The same turns and mirrors carry the whole set onto itself, and each row onto the other rows of its family. Which rows share a family with each named row? Give them in list order.
These 16 rows form 4 families of 4 rows each.
J66: [ -6  11 -22 -12  -7   7   6  17   3  -7  13   1  -1   0  -4  -6  -1   0
   7   3  -6   5 -16  -8 -21  13   3  -1 -11]
J980: [  3  -6  -8 -16  -4  -4  -4   0   3   7   6 -11   3  -2   1  28 -12  13
  29   9  -9 -11  -1  -5   5 -22  -7  10  -4]
J547: [  3  14 -15 -11  -7   4   4  13   4  13   4   7   2  -8  -7   1 -10 -11
  11 -11  10  26  -7  -5 -12   6   4   0 -12]
J542: [  3  -6   6  -5 -18 -12  13   1   2  -1  -4   4   5 -15   5 -10 -14   5
  14   6   4   7   9 -14  13  -4 -14 -13 -13]
J48: [-10  -6   6  -1 -16 -12   5   2  -4  13   2   5   2 -11   3 -13  -6  -3
   6   4   7   5   8 -13   7 -11 -16 -13 -16]
J101: [ -2  10 -23 -11  -3  10   6  19   2  -5  10  -4   0  -1   2  -7  -5   2
   9   6  -6   6 -15  -6 -21  12   2  -1  -7]
J35: [  5   1 -10 -11 -14 -23   1   3   7  -3  -1   2   8  -3  -6  38 -10  16
  19   3  -8  -3 -14  -5   6 -20  -6   4 -13]
J802: [  8  13 -15 -14  -8   2   9  12   6   5   4   7   2  -7  -8   3 -11 -10
  12  -9   9  26  -8  -5 -11   8   6   0 -12]
J173: [  3 -17  -8 -26   3   1  -3   2  -7  -8  23   5 -16 -16  -4  16 -13  -3
  -1  -4  -7   4   9  -7 -18 -17  -5   2  -7]
J261: [ 11  -2 -10   2   4 -17 -14  14   5 -14   5   2  -2   4  -7  15 -15  -9
 -12   0 -14  15  -9  -8 -14 -23  -9   6  -3]
J555: [ 13 -16  -9 -28   5   5   0   2  -4 -14  18   0 -13 -16   0  18 -19  -1
   4   2  -8   6   9  -6 -13 -14  -5   4  -2]
J588: [ -1  -2  -9   8 -15   2  -2   3   7  -2  -3  -7   4  -1   8 -13 -10   7
   4  15  -3   2   2 -19  10 -12 -21 -11 -20]
J845: [-11  -6  -8 -20 -12 -15  -4  -5   2   9  15  -1   1  -2  -9  29  -3  12
  18  -1 -10 -14  -3  -8   3 -19  -1   8 -14]
J817: [ -8  -3  -7   2 -22  -6   2  -3  10  -8   3   1   3  -2   1 -10  -6   7
  -1   9  -6  -1   1 -21  10  -7 -15 -15 -29]
J712: [ -6  -1 -11  -3  -8 -20 -11   6  -2  14   1  -1   6  -2  -4  32  -6   7
  14   3  -6  -4 -15  -4   0 -31 -12   7 -11]
J222: [ 12  -3 -10  -4  -2 -21  -8  10  10 -23   6   5  -2   3 -11  18 -17  -6
 -11  -3 -16  16 -10  -8 -13 -17  -2   4  -6]

Which other rows belong to the same family as J802? J66, J547, J101
Which other rows belong to the same family as J555? J173, J261, J222
Which other rows belong to the same family as J48? J542, J588, J817

The same turns and mirrors carry the whole set onto itself, and each row onto the other rows of its family. Which rows share a family with each named row? Give them in list order.
These 16 rows form 4 families of 4 rows each.
J205: [  4   8  -1 -16   1  10   3  16  11 -18  -9   6   9  16   4   7   1  -9]
J139: [ 12   3  -8   2 -35  -7 -10   3   1  -8 -11   4  14 -15  10   3 -13 -14]
J598: [ 21  18  -4  -2 -10  -5  -1 -20   0 -18 -21  -3  18  18   0   0 -23 -15]
J155: [ 10  -2 -12  -5 -21 -11  -4   5  -5  -9 -11   2  16 -21   8   3 -12 -14]
J870: [ 22  16  -1  -6 -13  -2  -6 -21   3 -14 -23   1  16  22   5   0 -21 -14]
J301: [ 24  12   1  -9 -16  -5 -12 -20   5 -11 -20   0  18  21   0   6 -22 -15]
J271: [  7   5  -2 -21   5   1  -6  14  18 -10 -19   6   5  15   0  -1   1 -12]
J531: [  5   4   3 -17   6   2   0  17  17 -14 -11   7   9  18   3   2   1 -10]
J369: [ 15  -8 -13   8 -18 -29  -9  13   9 -17 -12  -9   3  22   5   1   0  -3]
J708: [ 12   4   6 -15   4   2  -1  18  21 -17 -15   3   7  15  -5   2  -3  -4]
J656: [  8  -1 -14  -2 -28 -12  -7   2   0  -6 -16   7  19 -16   8   6 -12 -20]
J883: [ 21 -14 -12   7 -15 -20  -6   9  -1 -25  -8 -10   8  20   8  -2   5  -7]
J774: [ 14  -8 -20   9 -19 -20  -6  14   9 -23 -16 -11   8  16   0  -3   8  -8]
J553: [ 22  14   3  -5 -11  -1 -10 -24   7 -17 -18   3  21  15   2  -7 -15 -18]
J888: [ 17 -15 -16   8 -14 -25  -8  12   4 -22 -13  -9   4  17   5   3   5  -3]
J316: [  3   1 -15  -1 -25 -14 -16   0   3  -9 -12  10  14 -16   9   7  -8 -20]

Which other rows belong to the same family as J656? J870, J531, J888
Which other rows belong to the same family as J774? J139, J708, J553
Which other rows belong to the same family as J316? J301, J271, J369

